One turn moves each row of this set onto another row. After a few examples, where does it send each row asked below?
zuk: [  5   8  10  -4  -2   3  -8  17 -16  -7  14  -2   7 -35   9  14 -10]
duk: [ 17   3 -10 -16  -5   2   0  28   0   7 -20  -7  10   1   7  21  12]
kol: [  7  13 -11 -17  -4  -3   3  26  -7   6 -14   0   4   1  12  27  16]
Labe: [  1  -4   8  11  15  -7 -22   7  -2  -4  -1 -12  12   2   7   8 -13]
naved: [  8   0  -9 -16 -11  10  -3  24   2  -2  -9  -7   6   1  13  22  21]
sezat: [  3  12   4   2 -24   4  -4   1 -12  -7   2  -4 -20 -18 -11  18  -3]
Bez: [  2  17   5  -3  -2   3  -9  15 -15  -6  16  -3 -13 -27   9  13 -14]
vur: [ -7  -9   3  13 -21   3 -14  -3  -8   0  -7   0   3  -3 -15  17  -8]
musov: [  5  -4  12  10  -6  -1 -15  -5   2  -8 -16 -12   2   6 -13  11  -3]
nese: [ -8  -3   7  15   0  -4 -14   8   8   8  -4  -6   1   9   4   3 -15]
Kef: [  1  16  14  -5  -3  12  -6  14 -24  -4   8   0  -8 -21   7  16 -18]
pibav: [ 14  14   7   4  12  -6  -9  15 -19  -4   5 -17  -3  -6  14  11 -19]
vefi: [  5  11 -13 -16   1   1   6  28   0  -4 -25   0  -2  -4  14  21   9]
furem: [-16   0  13  14   2 -10  -7   6   2   5  -9   5  13   4   6   9  -8]
segok: [ -7  -7   5  16  -1  -2 -12   9  -5   9 -12  -3   7   6   0   8 -24]
Gug: [ 12   6  -9 -20  -2   3  -1  26   2  -3 -25   1   9 -12   1  24  13]
lovek: [ 12  -7 -22 -11  -7   2  -5  26   2  -2 -15  -8  10  -6   9  21  12]
digen: [ 10  17   5  -3   2  -2  -9   5 -21 -20   0  -8 -11 -27  -2  20  -9]
kesi: [  6   7   8   5  11   2 -11  22  -1   3   2 -10  -3 -12  12   1 -27]
ralov: [  0   4  -9 -17  -2   0  -6  22   0   2 -10   5  13   0  10  27  22]
mez: [ 10   9  22   3   5   2   0  22  -5   7  -6 -11   8  -7  13   1 -20]
soz: [  1   5  10   0 -24  13  -8   1 -19  -7   2  -1  -8 -19 -12  21  -6]
vogi: [  2   6  -6 -21   0  10  -2  24   5 -10 -16   2   4  -9  13  21  18]
deran: [  4  11   5   4 -28  -4   3   4 -23   0   6  -4  -6 -16  -3  22   2]
punu: [ -1  -4   3  11 -18  -7  -2   0  -1  -4 -21   1   4 -16 -18  14  -7]
komo: [ -8  -5   2  11 -17   0 -14  -4   6  -5 -10   0  -5  -7 -16  12  -4]
fepop: [  6   2 -16 -17   4  -3  -8  27   0  -1 -14   3  15 -13   9  25  12]
vusig: [ -2  11   9   4 -13  -2 -10 -10 -14 -16  -3  -4 -11  -6 -10  23   7]
Bisa: [ -2   7  11   5  12   3  -9  19 -13   4  -3  -1   3 -10  11   7 -31]
Vuvid: [  1   3 -24  -9   0  -7  -1  26  -2  -1 -15   0   5  -3  17  24  10]

soz turns into vur
digen turns into vusig
mez turns into zuk
And these:
lovek turns into Vuvid
Gug turns into ralov
sezat turns into komo

One turn moves each row of this set onto another row. After a few examples, where does it send each row asked below?
vit: [ -3   3  -5  -4   8 -17  -1  21  -5  -2  -2 -15  13   7  -3  14   5   2
 -15  -6   2   1  -9  -7  -5  20  -9  -7   0  16]
Dafe: [ -8  -1   7  -2  13   8  16  12   7  10   5  -9  12   3   3   6   3   2
 -14  12  -5  -6   7   6  20  12   1  22  -2   7]
Buzi: [  4   1   0 -11  18   8   0   7  -3 -14   3 -16   5 -13  -2  22   5 -16
  20   0  -5  -1  -5  -8  -1   6  -9 -15  -2  15]
falo: [  0   1 -11  11 -16   9   0  10  -3  23   1   8   2 -10  -6  11   8  -2
  13   0  -1   0  -3  -4   0  -7   5  14 -22   1]
lekeb: [ -2   5  12  -7   6 -17  -6   5   3 -12 -12  -5   2 -12   6 -18  -3   7
  -5   0 -14 -13  -4  -8   5  15 -11  16   0  -5]
gonam: [ -3  18  -8 -17   9  24  11   1  10 -15  -1   0 -14  16   8   3 -14  -3
   1 -10  -5   2  -5 -14   4   5   7   3  -6   8]
Namok: [  3 -20  13  21  -5  -7 -14   5  13   4  -4  -3 -25   8   3   4   4  -4
 -11  -6  -9   7  -3  -2   5  10   2   2   7   2]
Ful: [  2 -11   4  -4  -3  15  27   1   4  -7   8  13  -6  -1   2  -1   3  14
  -1  -6  13   8 -21  -9   2  -4  -9   8   2   5]
foma: [  2  -1   1  -3   1  -6  15   7  -2  -4 -17   9 -10   3   3 -31  -2  -8
  28  -2  -1   3   4  -3   2   8   7  12   4   8]
gegos: [  0  -4  -2  -7  14  16   1   5  20  12 -13  -2   6  -2   4   4   1  18
  13   0  -3  -7   2  -6  -1 -14  -1   6  -8  26]
furod: [-12  -6   6   2  -4  -3  -4 -10  -7 -10  22   6  -9   4  -8   3  -6   1
   0  -1  14  20   1  -6 -15   6  19  -8  -2  15]
zome: [ -5  -5  -6   0 -12 -14   8  -8  -7  -3   6   4  -5  -6  -1   3  -5  -4
 -15 -21  -8  18   5   7  -2  -9   4 -10  -7  25]
lon: [ -2  -6  -3 -12  -7  -4   2   9 -23   0  -9   8  -5 -16   8 -17   0  -3
 -12  -3  -1 -12   6  -7   2  -3  -4   0 -15 -10]
faref: [-15   3 -16  -5   0   5  24   4   3 -19   0   0  -9  -9  -9  12   3 -13
 -11  -8  -8   8   2   3  12  18   6  -2  -3  -1]
Ner: [ -8  -2   0  -1  -3  -4   2   8  -3  14  -6  -3 -22 -13   0   5   0  15
 -22  -2  -6   1   2  -2   9 -15   3  -4   1  28]
nofop: [  8   6   1  -7   9 -11  11  12   7  10  -5 -14  -8  -2   7  11  -9   5
  11  -8  19  10  -6  -7  -4   7  16 -18   2 -15]
lozil: [  0  -2   9  -4 -20 -22   0   4  11 -13   7   0   4   1   4 -13   1 -16
  -6   6  -6   1   5   0  -3  -1   5  14  -1 -14]
risip: [ -6  15  12  -3  13  20 -12  -3   2   8  -4  -3   5  -5  -3   3 -21   6
   6  -3 -10  20   2  -4   4  14   2  17  13  -2]
buk: [  7 -11  12   0   9  -3 -17  -9 -11 -11  -6  -6 -13  -7   9   8  -2  -2
   7  -3  -2  15  11  -2  -2  -8  10 -23  10  13]
ran: [  2   2   7  -3   3   3  -5   6  -1  10 -18  -4 -24  10  -5   2  12 -12
  21  12   8  12   1  -9   8   2  -7  -5   6 -16]
leku: [ -2   0  -1  -9   4   2  -6   6   8   4   7  19 -22 -18   2   8  -2  22
  10  -1  -8  -8  -6  -1  -2   3  10   4   7  24]
kun: [ -5   8  -6 -14  10   9   6 -14  13   5 -11  -5 -23  17   2  -1  -5  -8
  18 -11 -15   9   7   0   8  12  -2   7  -6  -9]
Memel: [ -1   7  -8 -15  -4   1  18 -13  10 -21   0  -5  -1   2 -11  -5  -2  -3
   6  -6  14  14   0   5   4 -21  -8   3   6  -2]
sali: [ -5 -15   6  -3  18  12   2 -15  22   2  10 -23  -9   8   1  -8  -3   0
   7  -6  -9  -8   6  11   2   1 -11   3   0   5]
sen: [  1  -7  -3  -2 -17   4  10  13   7   5  -2   5  11 -13 -12  -4   9   6
 -18  -6   0  16  -6   0   0 -15 -11   0   1  18]
rup: [ 20   2   6  -2   4 -16  -1   9 -20   3   3  -7  -4 -13  15  24   5  -2
   2  -4 -12   0   5  -3  -1   8  10   6 -14   1]
Pak: [ -7  12   2 -10  12  -3  -6  -4  -4   9  14 -12  14 -16   6  -5 -14  -7
  -8   4   3  -8   6   4  15  13  16  -1  -8  -4]
sona: [ -2   3  -6  -6   4  17  -4   4  13  11  -6  -4   8   1   5  10   7 -12
  30   1 -11  20   1  -4  -5  16  -1 -12  -4  -7]
Vubiv: [ -1  -7  11 -14  -5  -3 -10  -6  -5  -4  -7  -2  -8   0 -18  -2   2  -7
  18   4   3 -13   0  -6  -3 -23  -5  -1  -9 -13]
lop: [  0   1   1   1  -5  10  -3   7  -3   8  -2  17  11   5   7  10  -1  14
  30   0  -5   1  -2   9  -4  -1   9 -20  -2  -4]
Fer: [ 12   4   5   9   8   2  -9   3   4  -6   4   2 -27  10  -6 -12   8   4
   7   7  17  12  13   1  -5   7 -10   0  13  -1]
Sagif: [ 20   0   5   1   1 -20   4   5 -17   5   4 -20  16   6   4  -6   6  -2
   9  -4   8  -2 -18   0   6   7   2   8  -5   2]
noken: [ -1   3  -8   1  -8  -1 -11  -2   1  18  21 -11   1   0   9 -12 -10  -4
  -8  -7 -11  -3  -4  19  10   0  -4  13  12   8]

rup turns into Dafe
sen turns into zome
foma turns into nofop
And these:
falo turns into faref
Fer turns into lop
Sagif turns into Pak
kun turns into ran
Memel turns into buk
vit turns into noken
furod turns into leku
Buzi turns into sali

One turn moves each row of this set onto another row. After a few examples, where does it send each row asked below?
fulep: [-18 -11   7   3  15  13  20  -8 -20 -24   1 -12  -2 -19   6 -23  -2  -9
   3]
Kaz: [ -9  -2  -6   3  22  -1  15  -8 -28 -18 -17 -10  21 -16  -9  -8   5   1
  16]
vibaf: [ -6   1  -1   6  18  16  16   1   0 -12  -7 -27  18 -27   9 -18   2   1
  -1]
Tana: [ 20  -7   5  -7 -17  -1   9 -16 -19  -5   7  -7   0 -16   1  -8   0  21
 -14]
zot: [ 15  -7   6   0  25  16  10   6 -14 -22   3 -13   9  -9  10 -20   4  -2
   7]
kefut: [ -2   4 -10  -6  -6   9   9  -8  -8 -11  -7 -23   2   6 -26  -1  14   7
   2]
dazek: [-10 -21  -4  -7  27   9  -6 -10 -11 -14  -2 -10  27 -17  -2  -9  11   4
   4]
babo: [ 15  -2  -7  -5 -14  -6  17 -14 -28  -5   6  -8  -1 -31 -14 -13  -2   9
 -14]
Tuz: [  6  -6   7 -10  -7 -16  10 -13  11  -1  -5  -4  11 -32   7 -10   6  -3
   3]
zuroz: [ 19  -2   7   4  -1 -15   7 -10   1  -9  14   4   2 -16   9  -2   4   5
   2]
dob: [-11 -10   0   1  16  10  15  -3 -19 -21  -9  -2  17   1   7   6  16   5
  -7]
rorur: [  4  -5  -2  -2  -2 -19  20 -10  -9  -9  10   7  -4 -31  -4  -8   4 -15
  -2]
kave: [ -8 -11  -9 -13  -4  12  -1 -13  -4 -11   2 -19   0   3 -27  -6  15   3
  -2]
rokon: [ 17 -12  -1 -21 -15  -3   7 -14 -14   2  -1 -13   9 -32  -6 -18   2  10
 -11]
lem: [  3  -3 -11 -10   3   5  -1 -10 -12 -11  -1 -22   3   0 -35 -10  11   2
  11]

vibaf turns into fulep
Kaz turns into dob
lem turns into kefut
And these:
rorur turns into zuroz
babo turns into Tana

